In the data rows, 128 means zero.
Some points, each followed by its number:
tensor([107,  73,  29, 185, 160, 236,  89, 128, 176, 108, 137, 181, 222, 128, 170, 211,  81, 127, 180, 209, 144,  86]) 0
tensor([179, 119, 203, 176,  98, 122, 195, 164,  48,  80, 130, 179, 108, 182, 124, 110,  71, 120, 198,  98,  96,  86]) 1
tensor([127, 137, 141,  99, 133, 109, 146, 113, 157, 136, 127, 109, 111, 127,  95, 114, 145, 139, 142, 128, 144, 144]) 2
tensor([108, 177, 150, 169,  84, 118,  89,  69,  88, 153, 161, 122, 160,  82, 157, 149, 137, 201, 111,  56,  65, 160]) 3
tensor([139, 153, 127, 127, 125, 115, 151, 116, 158, 128, 136, 122,  90, 100,  80, 121, 146, 125, 144, 118, 143, 145]) 4
tensor([124, 146, 135, 129, 117, 114, 148, 126, 147, 132, 129, 120, 108, 116,  88, 115, 133, 153, 141, 115, 149, 134]) 5
tensor([118, 139, 145, 120, 116,  85, 102, 132, 104, 148,  99,  84, 127, 111, 136, 100, 103, 170,  66, 153, 146,  79]) 6
tensor([129, 109, 169,  93,  80,  45, 250, 183,  96,  72, 104, 146, 104, 179,  62,  97,   9, 106, 148, 147,  89,  84]) 7
tensor([121, 132, 142, 109, 127, 127, 134, 131, 150, 124, 122, 125, 130, 131, 103, 126, 129, 128, 139, 127, 140, 129]) 8
tensor([105,  88, 120, 205, 126, 234, 120, 141,  33,  88, 156, 131, 156, 140, 194, 153,  76, 191, 208, 142, 106, 152]) 9
tensor([126, 139, 139, 121, 127, 121, 143, 128, 150, 128, 127, 116, 116, 119, 101, 124, 135, 135, 137, 121, 145, 131]) 10
tensor([155, 110, 118, 113, 187, 163, 104, 129, 147, 100, 148, 102, 189, 198, 135, 137, 149,  86,  60, 177, 129, 116]) 11
tensor([167,  82, 101,  80, 168, 109, 144, 129, 111, 116, 123,  78,  91, 186, 168,  97, 141, 131,  79, 131, 105, 140]) 12
Which two points above are nearest to each new point, looking only along the 4 directions in which the numbered points spread most? Their numbers follow each, nearest first.
tensor([120,  77,  95, 151,  73, 243, 164, 131, 175,  72, 185, 154,  97,  86, 138, 229, 100, 160, 237, 164, 138,  81]) 0 9
tensor([149, 152, 123, 209, 166,  65,  81, 176,  27,  92,  64, 143,  81, 124, 108, 111,  80, 103, 121, 255, 166, 185]) 8 10
tensor([ 65, 201,  50, 118,  81, 112, 122,  68,  84, 184, 177, 210, 106,  69, 185, 126,  91, 195, 142,  10,   0, 199]) 3 5
tensor([119, 151, 148, 124,  99, 156, 123,  83,  59, 108, 119, 167,  72,  91, 150, 189, 118, 181, 210, 176,  36, 192]) 3 9
tensor([ 92, 108, 131,  60, 170, 149, 110, 145, 149, 113, 116, 158, 193, 160, 122, 141, 112,  77,  86, 136, 157, 107]) 11 8
tensor([150, 128, 137, 125, 122,  96, 153, 135, 120, 143, 124,  82, 135, 137, 146, 138, 191, 139, 102, 170,  93, 140]) 6 8
tensor([133, 140, 143, 116, 135, 172, 119, 166,  78, 114, 138, 104, 134, 113, 156,  87,  89,  78, 125, 112, 127, 123]) 6 8
tensor([ 69, 118,   0, 165, 129, 238,  89,  65, 128, 181, 153, 255, 193,  82, 192, 183,  62, 120, 192, 187,  81, 128]) 0 9
tensor([166, 125, 126, 185, 167,  98,  73, 138,  63, 129,  83, 127, 118, 136, 197, 194, 118, 159,  84, 139, 104, 118]) 6 12
tensor([ 87, 183, 176, 206,  93, 132, 118, 138,  46, 169, 129, 137,  84,  14, 199, 101, 140, 128, 158,  67, 194,  92]) 3 5
tensor([ 96, 148, 200, 143, 163, 159, 108, 245,  21, 123,  94, 126, 221, 109, 149, 133,  84,  20, 127, 100, 148, 127]) 8 6
tensor([ 81, 137, 133, 212, 123, 147, 141, 128,  55, 154, 160, 107,  90,  37, 227,  88, 168, 114, 172, 111, 171,  64]) 3 5
tensor([ 92, 146,  85, 160,  98,  18, 106, 175, 161, 107,  43, 130, 135, 123, 118, 117,  81, 130, 114, 209, 173, 113]) 8 10
tensor([156, 109, 175, 142, 131, 139,  91, 176,  85, 173,  53,  46,  87, 157, 210, 167, 146, 118,  72, 160, 141, 122]) 12 6
tensor([129, 132, 138,  81, 140, 123, 131, 107, 168, 138, 121, 115, 124, 138,  93, 117, 146, 127, 135, 124, 144, 142]) 2 10
tensor([162, 126, 131, 112, 133, 116, 156, 141, 141, 105, 121,  81, 158, 147, 108, 143, 186, 148,  76, 182, 110, 142]) 6 12
tensor([137, 118, 147,  85, 100, 119,  86,  58, 170, 165, 155, 121, 111, 154, 104,  94, 143,  96,  73,  58, 141, 119]) 6 2
